Here are some numbered points:
<2 -1 -22 4 -11 -18 -4 10 4 -25 26 33 -12 -17 1 -15 -27 8
 12 0 4 8 -1 -17> 0
<34 -29 33 -5 19 -5 26 -19 -2 -16 35 -30 4 4 -15 -22 -8 -8
 31 30 -1 22 1 8> 1
<85 -23 -55 10 -6 -10 -12 14 -22 31 -48 -11 -25 38 58 10 10 17
 19 0 43 17 -77 4> 2
<-26 15 -8 -4 -4 4 -2 -14 1 2 9 23 -16 -39 11 3 -16 10
 -28 -30 -9 -10 30 -14> 3
<-101 63 -92 52 9 77 -50 64 29 -28 -88 18 107 49
 40 -23 -17 -12 -44 23 -41 -66 -100 -64> 4
<65 -39 -50 0 -16 38 -3 -10 -11 47 16 -30 -29 -20
 5 -24 -124 58 31 -4 49 11 2 37> 5
<2 -24 -2 13 10 -10 40 23 -1 22 -3 -5 20 -4 -9 -14 -6 -19
 -5 10 -16 10 -15 6> 6
<-19 21 -43 1 37 -1 2 7 -18 -21 -20 30 -6 -17 16 16 32 7
 6 0 -40 -22 -8 8> 7
<-37 19 1 -26 10 -21 26 2 16 0 -4 -6 -1 30 -46 -74 48 37
 16 -7 -33 -29 7 -50> 8
<-2 8 -42 -3 -9 11 -10 12 8 -18 -40 15 14 10 -7 -23 19 27
 16 -17 -9 -7 -7 -17> 9
<24 -10 27 -4 6 -9 -3 8 -2 -11 4 -27 -10 28 -18 -1 -8 -2
 13 35 21 -14 -4 -11> 10
<25 -27 -4 10 -20 -34 -16 -17 -15 -10 15 34 0 10 1 15 -41 -20
 1 7 5 22 -18 50> 11
<0 45 75 -18 -16 20 -18 -64 36 4 -1 -32 50 48 41 -18 45 -17
 -44 -63 47 -4 -7 -68> 12
<-17 17 -82 -14 17 6 -16 -15 -12 22 -38 40 -25 -18 30 -1 10 51
 -9 -49 -24 -27 -17 10> 13
<10 -10 -44 -5 -24 -3 -8 18 12 -13 34 52 10 -40 -37 -2 -52 17
 33 -44 6 36 36 46> 14
<33 -30 4 -13 -49 33 4 -22 4 21 -41 -1 38 18 -11 -50 50 22
 -24 -28 -4 38 -65 -10> 15
<3 -9 24 2 9 -5 -3 -22 10 -1 26 -18 14 25 7 -18 -53 -12
 -12 17 21 -19 -15 -19> 16
<-46 30 -30 12 11 17 23 58 -17 0 11 20 3 -29 -1 -10 1 -5
 -14 12 -25 -2 -17 -27> 17
<39 -22 23 4 12 37 12 -36 2 14 -10 -21 23 -58 -22 34 43 28
 7 21 -35 5 -10 46> 18
<-18 3 48 -17 19 -13 21 31 -1 -8 21 -20 -10 21 -50 -5 8 -25
 7 20 6 -12 33 -9> 19
<-41 -20 -4 -50 -32 -44 9 -24 14 92 51 2 -72 59
 -50 -122 -46 76 -26 -38 36 -24 -20 -74> 20
<-16 30 9 17 47 -20 27 19 -30 33 -24 4 -8 -26 29 61 30 -26
 -58 7 -25 -52 -5 10> 21
<-3 10 -2 3 -11 13 -14 8 -8 -34 -22 6 11 4 -6 6 4 -8
 -3 9 -9 -4 -1 -5> 22
<82 -47 3 -16 0 -79 -22 -123 12 -31 92 54 -9 -35
 -50 -8 -86 65 70 -19 0 10 53 102> 23
<23 -9 -27 4 3 23 -27 19 9 -42 0 27 42 2 7 15 -81 -23
 7 -10 25 2 -4 17> 24
<11 28 -6 15 6 5 9 -4 -19 -12 -1 -9 -4 -19 20 1 18 15
 -2 13 -15 -8 -11 -21> 25
<-39 -34 94 -14 92 30 50 10 28 22 -52 -95 12 18
 44 81 36 -127 -24 6 5 -14 111 8> 26
<-8 -10 -13 -16 28 27 11 14 -8 -1 -2 -13 -10 -4 -4 -3 -59 -12
 -4 -3 7 -19 29 3> 27
<-6 -3 -21 0 27 -20 -10 -11 2 0 22 38 8 -5 26 26 -27 -22
 0 -22 3 0 -3 32> 28
<-30 -39 67 -11 31 41 61 48 -25 -65 -50 -61 2 8 -62 -23 21 -66
 -19 93 -59 -21 39 -49> 29
<-4 25 -23 32 0 51 9 21 3 -33 3 -33 8 -44 31 -7 -1 18
 24 39 -16 11 -9 -44> 30
<13 -11 -15 -10 3 21 -9 -11 3 -1 -9 -5 -3 -5 11 1 -25 9
 5 -14 11 1 9 4> 31
<21 -30 -7 -13 28 0 16 -26 -17 22 10 -27 -36 5 29 -7 -34 1
 5 4 12 0 4 5> 32
<-29 -12 -37 30 4 -52 13 67 15 35 -44 12 14 66 19 -7 44 -43
 12 17 -1 6 -44 -7> 33
<-15 9 6 -7 3 -6 9 1 3 2 -1 -5 -2 10 -17 -23 21 12
 1 1 -10 -12 1 -18> 34
<3 1 -9 6 0 2 -5 -4 -3 2 -4 2 -4 -10 18 14 2 0
 -2 -1 -1 3 -3 7> 35
<17 -2 16 0 31 40 7 -5 -17 -10 -44 -31 6 -25 2 38 10 4
 -22 36 -23 -41 -3 7> 36
<39 10 -8 4 -57 6 -68 19 -33 -14 12 22 -24 21 -6 44 -66 12
 -11 16 55 2 -41 35> 37
<-4 -29 44 19 -14 -38 69 28 52 44 38 -16 66 22 -34 -55 65 -31
 29 -5 -2 70 -18 -12> 38
<20 -9 -52 -8 -34 -7 -14 32 17 -17 53 70 6 -55 -52 0 -86 23
 43 -57 21 44 56 50> 39
<3 -17 12 -11 8 39 30 -2 -12 -13 9 -15 15 -25 -47 -35 -20 19
 -3 25 -29 -2 -5 -5> 40
<-27 -28 -28 36 -58 -32 -24 -32 80 -65 -37 6 48 37 37 -63 -18 -21
 42 -8 -8 32 42 -58> 41
<-32 35 -15 -1 -22 42 -18 22 14 -52 6 3 -5 -35 1 -10 -11 12
 12 -13 3 8 50 -49> 42
<-42 8 17 26 -57 23 20 51 35 53 -5 -16 22 -20 -21 -18 -1 -6
 -35 -10 15 21 17 -36> 43
<10 -22 12 -1 12 -8 24 21 -8 -19 2 0 4 -5 -20 5 -1 -28
 8 21 -14 11 10 12> 44
<0 -32 42 -24 70 37 55 -54 -2 -23 -2 -35 26 -38 -16 1 35 -17
 16 18 -62 3 33 33> 45
<126 -64 -55 -73 7 70 -47 -52 -27 89 -127 -20 1 70
 60 47 14 17 -32 -118 86 19 -72 93> 46
<-6 26 16 14 -5 13 -13 10 7 -22 7 -15 4 -18 0 29 0 -4
 9 13 4 -3 30 -3> 47
<-24 -22 -1 11 35 -30 11 -58 21 -1 1 36 34 -18 19 -5 -6 -10
 -27 5 -49 -34 -21 6> 48
<-27 42 -12 1 -40 44 -56 26 -23 -111 -56 33 36 22
 -14 12 -4 -35 -21 5 -23 -8 13 -21> 49
<3 -2 -62 5 -28 -47 -16 21 -4 -58 80 93 -35 -51 0 -48 -84 32
 21 -4 11 18 -8 -45> 50
<-11 -12 21 -2 8 -47 16 46 2 55 -5 -25 -55 38 22 25 17 -46
 2 -8 46 7 46 -3> 51
<12 -59 -61 21 15 -47 -33 -39 14 2 17 51 -21 -16
 87 70 -101 -54 17 -22 20 26 38 87> 52
<-26 18 43 39 -4 16 -54 -42 -47 -11 26 -12 -7 -12 33 87 -71 -33
 -67 81 -13 -45 -30 45> 53
<1 -9 -11 4 -13 -5 -26 -12 -9 -3 -18 13 -12 2 16 29 -14 -13
 -14 -2 0 1 6 26> 54
<-21 50 -19 13 12 3 -18 19 0 -1 20 2 -8 -9 24 22 9 12
 12 -1 10 -14 -2 -14> 55
<16 -20 6 -12 -33 -24 -18 -39 12 0 0 40 23 11 -18 -1 10 -2
 -4 -41 1 29 2 41> 56
<-14 7 26 23 -6 -1 -23 -19 -22 -5 13 1 2 0 14 34 -33 -22
 -37 43 -10 -21 -26 19> 57
<27 -9 -3 -15 -14 1 -18 5 -26 13 -29 9 -2 41 -17 1 15 7
 -18 0 11 -7 -50 17> 58
<-4 16 -16 9 3 16 8 16 -10 0 -4 -7 -10 -23 13 7 12 11
 5 8 -11 3 0 -9> 59
<-6 -15 10 4 -3 -1 2 -35 7 -1 16 5 1 -23 -7 -10 -2 17
 -4 15 -23 -3 -6 4> 60
<-9 23 -16 22 -5 38 -1 15 -4 -23 7 -23 3 -27 20 -8 -8 17
 16 30 -8 6 -9 -31> 61
<12 -38 8 -42 53 43 13 -17 5 -11 -14 -28 35 60 23 -48 -32 -35
 -13 -11 28 -13 -45 -41> 62
<-6 -22 -7 -5 -8 -43 11 55 12 16 26 12 -5 59 -15 -40 -31 -31
 15 0 43 19 -20 -23> 63
<64 -3 -6 -10 1 30 -6 34 -11 -50 1 19 61 4 -58 -2 -31 12
 27 4 15 4 -37 26> 64
<-1 54 3 17 16 2 -19 17 -10 4 1 -4 7 -10 -1 55 29 13
 0 12 -1 -28 -7 19> 65
<21 -101 33 13 35 -88 99 -42 -19 108 28 -63 -82 1
 -2 -31 20 -9 26 64 -36 27 10 46> 66
<-117 15 2 50 22 64 -21 -49 35 -100 11 -42 48 7
 64 -79 -119 -31 -33 87 -50 -63 -7 -127> 67
<-2 39 1 11 14 2 -14 19 -8 4 0 2 3 -11 -1 43 16 8
 0 6 0 -23 -3 17> 68
<-95 60 -18 36 20 -25 -4 -31 46 56 -9 43 73 -8 59 23 69 -11
 -51 -61 -40 -35 -29 -3> 69
<4 -10 37 -3 7 37 25 -33 12 30 -17 -44 13 -20 21 -3 51 -3
 -16 -9 -11 18 -2 -9> 70
<-19 -43 -7 -12 -9 -81 16 80 19 20 50 25 -11 105 -24 -76 -58 -54
 30 -5 73 25 -27 -39> 71
<-3 -14 -20 6 -20 -3 -39 -16 -17 -8 -33 29 -9 4 21 45 -19 -23
 -19 -7 -6 3 6 52> 72
<0 -47 69 -45 36 -7 39 -39 -38 22 -4 -55 -60 29 -41 -23 -1 -13
 -29 36 -18 -33 34 7> 73
<-6 19 7 -3 -2 -3 -17 -4 2 -49 26 18 25 12 -33 -23 -5 12
 15 14 -9 -7 -18 -11> 74
<18 -16 63 -4 5 60 42 -53 20 47 -25 -78 22 -38 28 2 88 1
 -21 -13 -14 32 1 -14> 75
<24 75 5 13 -46 -27 -42 30 -30 -14 61 15 -63 -3 18 26 -49 18
 -4 -10 64 2 23 -32> 76
<-32 46 -54 11 -23 -16 -30 12 -4 52 29 31 -48 -23 29 11 -16 48
 -7 -35 19 -11 -5 -4> 77
<-17 -9 2 13 17 -27 7 -35 14 -6 7 24 18 -17 13 -3 0 -5
 -13 5 -30 -18 -8 1> 78
<-5 -20 10 5 7 -29 22 14 13 8 -9 -1 3 7 -10 4 9 -30
 10 2 -6 9 30 14> 79
<1 -70 -33 13 30 9 30 -4 -28 -2 -16 -8 -9 7 19 -31 -57 -22
 -8 58 -38 -3 -51 9> 80
<13 -6 39 -17 -8 -10 -3 -19 -13 8 -25 -6 -8 18 -28 17 58 -2
 -14 0 -13 -1 1 27> 81
<1 -18 14 -4 0 -10 8 -12 13 21 8 9 23 15 -5 -10 4 -8
 -10 -11 6 8 -23 7> 82
<13 13 18 -22 33 -12 4 19 -1 19 4 -10 -17 7 -16 47 31 -10
 21 -22 21 -5 38 35> 83
<7 -18 -5 -18 34 -17 7 20 -12 -16 0 12 -27 5 -6 26 -17 -28
 11 1 9 -10 35 21> 84
<-10 44 -30 -8 9 50 -1 13 -26 -14 8 5 -18 -58 -1 4 21 49
 2 -2 -25 -8 -6 -13> 85
<-16 38 2 17 -10 -55 -42 5 29 -20 23 27 11 39 16 19 15 -14
 22 -5 28 -5 6 -10> 86
<-23 -4 14 -12 -10 3 6 16 -19 1 19 15 -29 -25 -33 15 -31 -13
 -23 -3 -5 -1 41 19> 87
<0 -28 -3 -30 -75 14 9 43 -40 -3 -92 1 -40 43 -33 -43 19 -21
 -53 -28 8 26 24 -41> 88
<6 -15 122 -8 -108 38 -35 -89 58 -5 -42 -26 77 -18
 -36 30 116 -33 -36 -66 -6 88 68 40> 89
<-7 22 -4 16 6 42 9 15 24 9 -40 -25 61 2 22 -9 34 -4
 -11 -14 -3 -2 -31 -33> 90
<-29 9 8 12 -6 0 18 -3 24 29 3 -11 29 11 12 -34 37 -1
 -10 -6 -6 11 -29 -36> 91
<-8 -6 -5 -6 12 14 4 9 -5 4 1 -6 -8 -5 -1 4 -32 -6
 -6 -1 5 -10 15 2> 92
<-8 24 -23 26 -1 46 5 24 -2 -26 5 -28 5 -34 24 -5 -5 13
 18 33 -13 8 -6 -35> 93
<-12 -39 13 -32 62 21 13 -58 14 -19 -9 19 63 -13 -33 11 -53 -24
 -21 -20 -37 -37 23 63> 94
<-1 5 -21 13 0 -1 10 31 -3 5 -11 -4 -7 -7 8 3 12 -1
 13 8 -4 8 0 -6> 95
<-17 -27 1 32 4 -60 51 34 -13 33 46 -4 -67 -34 3 5 -20 -27
 15 46 -14 22 42 14> 96
<-54 -41 39 29 -50 105 106 -96 118 41 105 30 127 -127
 -77 -118 -48 22 -29 -122 -93 121 25 35> 97
<-5 33 7 -26 -9 0 -9 21 2 -12 28 -9 -26 24 -30 -44 7 35
 20 -7 29 -8 3 -53> 98
<-48 36 22 -15 29 -1 5 9 -21 15 22 4 6 27 -60 -15 42 25
 -11 26 -32 -43 -48 4> 99
<53 -20 2 1 1 -45 -12 -59 9 -16 50 23 5 -20 -24 9 -37 27
 42 -5 -4 5 21 65> 100
<-22 3 10 9 -24 6 10 23 14 18 -1 -4 8 -10 -10 -8 -1 -7
 -16 -5 4 8 11 -18> 101
<9 41 -19 21 -26 20 9 22 9 51 7 -33 2 -10 18 -37 12 60
 3 -7 26 0 -43 -54> 102
<-13 17 2 18 -18 -4 -12 13 7 9 -19 -1 9 12 20 18 17 -18
 -13 -6 10 3 -3 -7> 103
<-27 1 81 -33 37 -18 38 53 0 -18 36 -32 -9 38 -86 -12 12 -41
 13 30 9 -16 57 -12> 104
<-11 -2 8 -4 -6 1 3 9 -8 2 8 5 -12 -12 -14 6 -14 -7
 -11 0 -3 0 18 8> 105
<20 20 26 -3 30 95 -45 -8 -14 -43 69 7 74 -51
 -18 58 -116 -8 -19 13 25 -17 -32 55> 106
<15 10 -32 10 -57 -6 4 23 16 -26 39 5 -26 -31 -1 -62 -16 40
 48 -17 24 56 29 -56> 107
<-13 16 46 39 -5 17 -52 -36 -45 -16 30 -5 -2 -15 25 77 -65 -25
 -62 81 -10 -39 -45 41> 108
<-5 -35 -4 -10 -12 43 4 8 16 -23 -14 -2 13 -32 -14 0 -37 -19
 5 -11 -6 26 43 12> 109
<21 -27 20 6 -26 -2 19 -13 -20 18 0 -28 -49 -26 -10 -11 9 26
 -3 37 -14 14 8 -3> 110
<-23 16 -13 -11 4 -9 0 -15 0 -11 11 14 -26 -15 3 -21 24 26
 8 -11 -19 -5 14 -22> 111
<2 9 -4 28 6 -4 2 31 1 -18 -8 -9 15 11 27 13 0 -31
 7 29 4 4 -15 -17> 112
<-15 -63 86 -58 45 -9 53 -41 -52 28 -12 -64 -85 45 -52 -31 -2 -28
 -42 45 -26 -45 50 1> 113
<-9 20 -5 30 -12 -14 -1 -7 29 -14 -2 8 29 -7 41 2 33 -14
 8 -7 -6 18 -1 -25> 114
<22 -9 -19 33 -39 -13 -4 -15 32 28 4 18 43 -21 28 2 18 11
 5 -22 4 44 -32 17> 115
<45 -51 -17 -7 70 -28 38 3 -40 -5 41 12 1 30 4 -11 -54 -37
 23 42 -2 12 -64 43> 116
<-10 21 -6 2 -24 27 -35 18 -13 -62 -30 14 21 12 -11 9 3 -11
 -9 11 -11 -6 1 -8> 117
<-32 19 -13 -9 -4 12 -4 -14 -2 -1 1 29 -27 -59 16 17 -23 12
 -38 -37 -11 -18 49 -13> 118
<21 -27 -9 -22 38 -29 -3 16 -21 -34 10 17 -47 12 1 33 -44 -36
 27 11 23 -4 50 32> 119
<-87 34 -2 35 54 17 35 7 -12 8 -4 -25 13 -15 31 -8 -8 -22
 -44 58 -65 -66 -22 -50> 120
<-2 -16 -18 7 -2 -2 27 12 12 39 24 12 15 -12 30 -14 -24 -23
 -14 -34 18 35 -16 -3> 121
<20 6 4 -22 -8 9 12 -32 5 40 17 10 10 -19 -6 -22 54 44
 -5 -52 1 27 -29 9> 122
<31 -4 -22 73 -54 -19 0 -70 -8 127 19 22 -5 -104
 127 102 -3 1 -80 -72 11 65 -39 102> 123
<-88 101 57 -38 78 -9 1 6 -57 35 50 1 10 59
 -127 -22 127 83 -20 67 -82 -122 -116 22> 124
<72 24 84 -21 41 -14 -25 -29 10 -91 -78 -25 53 51 -6 70 64 -50
 -4 8 19 -58 37 -7> 125
<-2 -17 28 -30 12 54 30 34 4 22 -7 1 51 -34 -64 18 11 -19
 -16 -35 -9 16 23 44> 126
<19 3 -50 16 -13 17 -2 43 11 1 -30 -2 30 15 15 -21 0 14
 23 -4 14 16 -37 -23> 127
<20 11 18 -23 34 -10 3 24 -1 16 0 -12 -17 7 -12 56 32 -17
 21 -22 28 -4 47 40> 128
<6 -82 28 -6 30 3 77 -52 24 43 -13 -47 42 -15 -36 -54 12 -10
 4 10 -53 18 9 25> 129
<-22 -10 -54 10 -14 16 -2 19 19 -29 -56 6 11 -1 15 -20 -7 -2
 13 -10 -19 3 27 -25> 130
<51 -25 63 -18 22 -14 -4 20 -7 -25 9 -59 -21 60 -49 -6 -23 -2
 29 74 42 -36 -4 -22> 131
<7 -38 46 -30 1 76 12 -4 49 3 -29 -43 102 51 -14 -51 0 -34
 -23 -32 39 20 -48 -37> 132
<23 -11 -44 58 -29 -43 -17 -20 -4 -17 -2 43 16 -12 101 31 -39 -49
 -14 -3 3 38 -27 11> 133
<21 -1 -3 -7 3 14 -3 12 -4 -21 -1 8 24 4 -21 -2 -12 3
 8 2 4 0 -15 7> 134
<18 73 20 3 -12 16 -26 -59 15 10 71 -35 -36 -49 50 8 16 68
 29 -38 39 11 32 -33> 135
<14 -2 20 -1 31 -12 2 -15 0 45 2 -13 0 19 34 31 -10 -23
 -25 -20 34 -21 -11 12> 136
<-52 33 1 31 26 -12 5 -6 -3 -9 87 43 -12 -94 6 21 -38 18
 -17 30 -41 -22 -7 4> 137
<2 -7 6 -2 5 -23 9 30 2 35 -6 -15 -33 20 14 17 8 -25
 3 -5 31 6 20 0> 138
<-4 -30 -13 -34 -17 -38 -29 -40 -3 3 -30 51 -46 17 -6 -1 11 16
 -22 -35 -3 -15 11 16> 139
<43 -43 -16 -3 20 -37 -7 -92 -12 10 17 24 -15 -10 18 5 -6 29
 18 -1 -26 6 -23 64> 140
<-11 -33 18 7 -17 -8 11 29 38 -16 2 0 30 12 -8 -7 -28 -59
 13 -7 19 38 46 -4> 141
<-31 -48 -24 -30 40 3 20 -35 -45 52 -23 40 5 27 2 -15 -14 -22
 -72 -18 -46 -26 -76 51> 142
New points follow, each followed by the numbers of its two nearest points above by angle, nearest first.
<27 14 -58 10 -101 -13 -3 46 35 -47 55 19 -46 -37
 0 -99 -30 61 83 -31 48 89 49 -102> --> 107 0
<31 -47 -1 -32 55 -6 24 -51 -23 32 25 -37 -65 11 36 -22 -48 13
 11 6 18 -14 0 6> --> 32 66
<13 4 -8 2 2 0 -5 -21 -13 -25 -6 -5 -5 9 7 -18 1 17
 8 20 -13 -10 -17 -15> --> 25 74
<23 -21 27 -4 11 -5 21 -12 -1 -10 28 -20 3 3 -13 -17 -7 -8
 20 21 1 16 1 5> --> 1 131
<0 -20 24 -27 15 58 40 37 3 21 -14 -6 53 -30 -67 13 16 -20
 -15 -30 -13 23 12 41> --> 126 109
<32 14 -81 29 -28 30 -9 71 18 -4 -58 -8 52 35 15 -36 7 26
 38 -6 23 22 -58 -38> --> 127 9
<-9 -10 89 -3 -74 28 -31 -67 48 -5 -42 -16 61 -5 -12 30 81 -33
 -33 -50 -2 47 53 24> --> 89 75
<-19 39 -13 27 10 89 21 27 50 20 -84 -50 121 12 53 -14 61 -9
 -22 -36 -1 -1 -53 -70> --> 90 4
<-21 38 16 23 -6 -94 -9 22 36 -37 -7 34 42 51 -43 11 68 -15
 44 -1 -17 -15 30 6> --> 86 79
<4 -9 -3 13 -11 -4 -3 -3 4 -1 2 -4 -4 -4 15 4 -12 -8
 3 10 4 12 2 -2> --> 133 52
<42 -29 -29 3 -11 32 -4 6 3 29 24 -27 -16 -21 2 -10 -90 34
 26 -2 46 14 -1 13> --> 5 31
<13 9 4 -22 41 -10 -16 -101 11 -20 -21 -30 -12 40
 62 -24 56 28 18 -7 -9 -30 -15 -36> --> 12 111
<40 -38 -48 -31 7 62 -28 -38 9 -5 -35 -9 -5 -17 32 0 -75 25
 13 -45 31 3 24 21> --> 31 5
<54 117 72 37 0 -6 -68 2 48 -64 6 -92 94 127
 88 -37 97 -5 57 43 116 -23 -127 -127> --> 12 90
<21 -60 6 -5 -2 8 48 -29 -2 25 19 -19 10 -18 -31 -57 -2 22
 19 18 -33 39 -32 18> --> 129 40
<39 -22 49 4 -29 37 9 18 -8 -4 3 -32 49 19 -37 -17 -5 -14
 -14 30 16 29 -53 1> --> 132 64
<-54 67 3 -19 43 -1 -23 35 -3 -16 -15 -7 -44 18 30 53 46 -18
 6 -17 19 -47 60 -32> --> 55 68
<-16 -9 46 -1 34 13 24 6 12 11 -21 -46 10 6 15 36 16 -57
 -14 7 4 -8 45 5> --> 26 79
<-18 -9 -39 12 3 19 29 75 0 39 -8 7 -4 -43 -3 28 -4 -19
 11 -18 -2 34 25 32> --> 95 126
<-8 -17 -9 -9 15 -2 6 -16 -15 18 -10 17 5 10 1 -4 0 -6
 -24 -5 -19 -10 -32 20> --> 142 48
<-77 51 -20 -1 -44 -18 -8 18 -12 -17 25 82 -19 -63 -57 2 63 34
 -11 -31 -69 16 35 21> --> 111 3
<-7 6 -33 -5 6 2 -5 -3 -8 8 -13 15 -11 -7 10 0 2 20
 -3 -16 -10 -10 -7 5> --> 13 7
<-27 -9 -38 32 8 -47 15 64 10 33 -48 9 17 63 24 -2 42 -47
 9 18 -4 7 -48 -6> --> 33 112
<-8 17 7 -1 -6 -3 -12 -2 5 -51 28 20 29 8 -37 -24 -7 13
 17 17 -13 -5 -16 -11> --> 74 134
<-1 26 -12 -19 21 22 -20 -17 -9 -33 8 6 -14 -17 2 9 -2 25
 11 -8 -6 -21 13 -2> --> 85 111
<-29 -36 43 14 -73 19 -24 -84 30 2 -14 -6 24 -6 33 -27 -5 -19
 -58 -13 -13 39 -4 -11> --> 89 12
<-27 40 -40 12 -23 -23 -27 7 2 40 23 29 -33 -16 20 10 -12 36
 -7 -30 17 -8 -2 2> --> 77 55
<26 -14 12 3 -24 2 -7 -19 11 3 -25 5 27 2 7 4 23 -2
 -15 -14 5 12 -20 3> --> 15 89
<20 -7 -3 -10 -13 -1 -13 7 -20 10 -24 10 -2 30 -14 0 13 6
 -15 -1 10 -4 -41 12> --> 58 2
<-19 -26 -15 -16 20 1 12 -11 -22 26 -11 21 -1 10 -2 -9 -8 -8
 -33 -8 -24 -12 -34 25> --> 142 80
<-56 -36 16 -11 -28 0 16 -36 -12 -2 6 24 -5 -9 -30 -54 -1 -8
 -48 9 -55 11 -10 -9> --> 60 97
<-114 70 -31 14 -27 -111 -65 5 35 -68 81 127 8 -17
 -31 28 -4 -17 2 -44 -30 -21 53 18> --> 86 0
<2 6 -3 -14 1 3 -12 36 -24 19 -10 10 -15 15 -34 22 9 11
 -12 5 7 -19 -23 25> --> 58 124
<-12 -55 26 13 -19 -18 19 38 45 -13 -5 -4 41 20 -13 -5 -30 -78
 12 3 20 46 47 4> --> 141 79
<7 0 12 4 8 21 -2 -10 -7 -14 -10 -19 8 -3 10 10 -7 -8
 -7 18 -3 -8 -3 -3> --> 36 108
<7 -8 3 -7 -11 -9 -5 -14 4 -2 0 16 8 3 -8 -1 4 0
 -2 -16 -1 10 0 15> --> 56 139
<19 -5 -17 2 10 41 15 12 -17 33 -4 -28 -12 -28 8 7 -34 20
 -5 7 7 -4 -10 10> --> 5 92
<25 -38 26 3 27 -16 48 32 -19 -35 2 -1 13 -11 -37 15 0 -53
 17 40 -27 18 24 33> --> 44 79
<8 14 13 -3 16 60 -23 2 -12 -24 34 5 39 -29 -12 34 -65 -4
 -15 5 11 -8 -20 33> --> 106 24
<94 -49 -104 92 33 -29 18 -96 -57 27 61 68 40 -127
 44 66 -102 58 24 75 -105 12 -110 127> --> 140 100
<-13 -102 50 -75 91 44 12 -127 42 -47 -19 -38 41 80
 77 -65 -113 -103 -43 -53 23 -23 30 -42> --> 62 16
<3 -10 14 -12 8 34 20 25 0 14 -8 -8 31 -11 -38 4 11 -10
 -6 -11 -7 11 -1 22> --> 126 40
<74 -3 -63 23 -1 -22 -60 -76 1 -7 -26 -3 -8 39 82 16 22 55
 57 10 19 1 -79 25> --> 2 140
<-73 46 -16 -3 -52 -19 -5 18 -15 -10 32 70 -20 -59 -60 -3 63 34
 -8 -29 -68 22 34 13> --> 111 3
<17 2 16 6 24 38 5 -2 -13 -8 -33 -27 9 -25 2 35 6 3
 -17 33 -19 -32 -4 6> --> 36 18
<23 53 -18 22 19 4 16 -16 -36 -19 2 -19 -15 -34 44 -4 31 35
 2 28 -28 -22 -22 -42> --> 25 59
<36 17 -10 7 -63 6 -73 26 -31 0 16 17 -23 30 -8 39 -64 15
 -9 9 61 9 -41 37> --> 37 76
<4 12 -3 -17 -2 5 -19 52 -30 25 -9 11 -20 24 -49 29 14 16
 -13 12 15 -24 -34 34> --> 58 124
<-2 36 -50 3 51 -21 -30 -3 -26 -33 -1 34 -15 16 42 37 5 5
 14 12 -11 -43 -33 17> --> 7 55
<6 38 55 -25 -45 4 -18 8 74 -13 -69 -28 42 32 -49 0 127 23
 44 -66 19 35 70 -30> --> 89 12
<-54 34 -13 19 13 -16 0 -13 22 36 -9 24 32 -3 31 16 35 -8
 -33 -35 -22 -23 -15 -1> --> 69 21
<-20 -7 -27 24 2 -35 6 51 9 21 -30 11 13 44 14 2 33 -31
 10 15 0 6 -34 -5> --> 33 112
<-6 17 -62 33 -1 -4 26 84 -8 15 -26 -10 -29 -21 25 6 34 3
 35 21 -9 25 3 -17> --> 95 59
<6 10 -3 -18 -11 2 -27 50 -30 21 -8 22 -17 26 -52 27 17 22
 -13 12 15 -20 -47 34> --> 58 37
<33 -22 0 -15 5 38 -3 48 6 25 -17 -21 15 22 -16 19 -20 -13
 8 -13 47 16 -14 26> --> 46 64
<20 -10 -26 3 4 19 -25 22 4 -37 -5 21 37 9 6 16 -78 -24
 6 -6 26 0 -6 17> --> 24 106
<-20 -62 30 13 -22 -19 22 40 60 -19 -3 -3 50 23 -8 -7 -39 -99
 17 -9 28 55 63 -4> --> 141 79
<10 -9 10 8 -1 5 20 1 8 3 15 -10 19 -14 0 -5 6 -8
 10 2 -2 26 -4 3> --> 38 1
<13 115 -48 -72 94 84 -94 -82 -40 -127 34 19 -55 -49
 21 53 -8 110 59 -19 -15 -91 50 0> --> 85 135
<14 4 -46 16 -71 -7 1 39 23 -33 35 11 -33 -27 -1 -67 -22 39
 59 -11 30 69 31 -63> --> 107 0
<-4 8 -22 12 -1 0 8 33 -4 3 -7 -2 -12 -9 7 4 10 1
 13 8 -3 8 1 -8> --> 95 59
<-18 52 -16 15 14 4 -19 15 0 -5 24 7 -4 -9 23 21 7 12
 12 1 9 -14 -10 -13> --> 55 65
<17 8 -45 14 -73 -10 0 30 30 -31 43 11 -32 -27 5 -72 -16 49
 64 -18 32 68 38 -69> --> 107 0
<39 -27 -21 -1 -7 20 0 -1 -2 20 10 -20 -10 -13 6 -9 -67 25
 23 0 29 12 5 17> --> 5 31
<-28 -36 -20 -29 30 3 15 -20 -38 46 -14 31 4 27 -10 -19 -15 -17
 -58 -16 -34 -22 -63 41> --> 142 80
<29 -21 -1 13 -20 -33 -11 -12 -16 -7 16 28 5 8 1 14 -26 -16
 -1 8 1 20 -20 41> --> 11 100
